One turn moves each row of this set onto another row. After a few examples, where does it send each row asked below?
lare: [ 18 -28  -3  33 -35  -2 -14  -4  15 -26  -6 -11  21]
fopon: [-10  14  30  23  -3  38   6 -27  11  10  -8   0  35]
Lise: [ -4  -5 -14  -3 -56  15  14 -21   3 -32   9  11   4]
bulu: [  1   4  -4   8 -44  24   2 -18  16 -29   9   0  42]
kika: [ 13  34  -3   8 -50 -20   3 -47  -3  -5  -3   6  -2]
Mez: [ -9  -6  -1  50 -12  13  24  -4 -10  20 -12  -5  -7]
Zimip: [  9 -34  22  12 -24 -10  -5  -3  15 -12  10 -30  32]
Zat: [-31  -2  11 -18  -1  32  19   2 -18   2  -3   6  -2]
Vegiz: [ 16   3  11  35  21  -5 -22 -19  -8  13  27  -3  34]
zam: [  7  30 -14  40  26 -11 -10   2  22  12   2   8  -4]
Gebon: [ 10   4   3  -2  41 -11  -2  -3  21  12   3 -20 -28]
Fekef: [ -4  10   6 -15 -26 -24  19 -46 -30   6  -3  -8   8]
nason: [ -5  45 -10  35  23  -1   6 -10   4   9  12  17  11]
Fezu: [-14 -12  11 -24 -45   6  22 -19   2 -19  25  -8  14]
Vuv: [ 12  18   2  20  37 -12 -14   4  34  16   4 -12  -6]
Tilit: [ 16   6  29 -26 -13 -17 -15 -48  -9 -15 -11 -14  14]
Tol: [ 20  10  34  49 -21  13 -12  -8  31   0  -3 -10 -14]
taf: [ 21   0  18   6  -3 -19 -30 -23  30  18  36  -1 -22]
pumok: [  3  26  18 -19  33  10  16 -37  -1  -9  16  -4 -25]
Bor: [ 33  24 -11   1 -22 -10 -29   9  19 -18 -12 -27  13]
Sizi: [ 18  30 -10 -19   4  44  -8 -33   8 -15  31  -1   5]
vadub: [ 14  11  15 -14  35   0   0 -25  16  -6   6 -12 -40]
tatel: [  0   4   3 -28   2  -2   2 -15  16  28  47 -15 -17]
dekep: [ -1  -6  16   7 -18   8   2  21   2  -9   1  -3 -51]
paniv: [  3 -43  13   1 -35 -19   6  -6   2 -15  10 -20  -7]
fivef: [ 13  11 -24 -23 -10  19  -1 -24   8  -2  30   3 -42]
pob: [ 16   1  -2 -22   2 -15 -14  10  -8  -7 -12 -40  24]
tasin: [ -8   4  39  13  -4   9  14  21  11  17  19 -33   2]
zir: [ 13  29 -35  12 -36 -17   4  12  -2   2  -4 -21   8]
nin: [  7  14 -31   7  15  33   7 -19 -30  -7  21   1  14]
mon: [ -2  15  46 -19  -9  32 -16  -2  23 -19   7   2  -9]
sida: [ 21 -13  -1 -19  -8 -22 -18 -17 -20 -20 -26 -18 -12]
milif: [ 10 -16  -3  33   8 -29 -15 -10  -8  26  26   1 -13]
bago: [ -3 -18 -20  24 -34   9  11   1  -2 -17   1 -10  39]
Kibuf: [  8  48  -4   4 -40 -12   7 -19   9   8  11 -17  33]
lunov: [  7 -21  28 -15 -46  -5  -2 -25  19 -28  18 -10  -3]
sed: [ 28  10 -16  41  10  16 -25 -28 -15 -16  10  15   8]
paba: [  0  52   1  23  17   9   8 -33  -1  -9  14  25   0]
pigop: [ -2  38   3   2  21  10  21 -39 -14 -13  14  17 -23]
viruk: [ -4   4   7  17 -18  36  -6 -27   2 -16 -26  30 -18]

Bor turns into zir
paba turns into pigop
sed turns into nin
Where do these go?
lunov turns into paniv
tasin turns into Tol

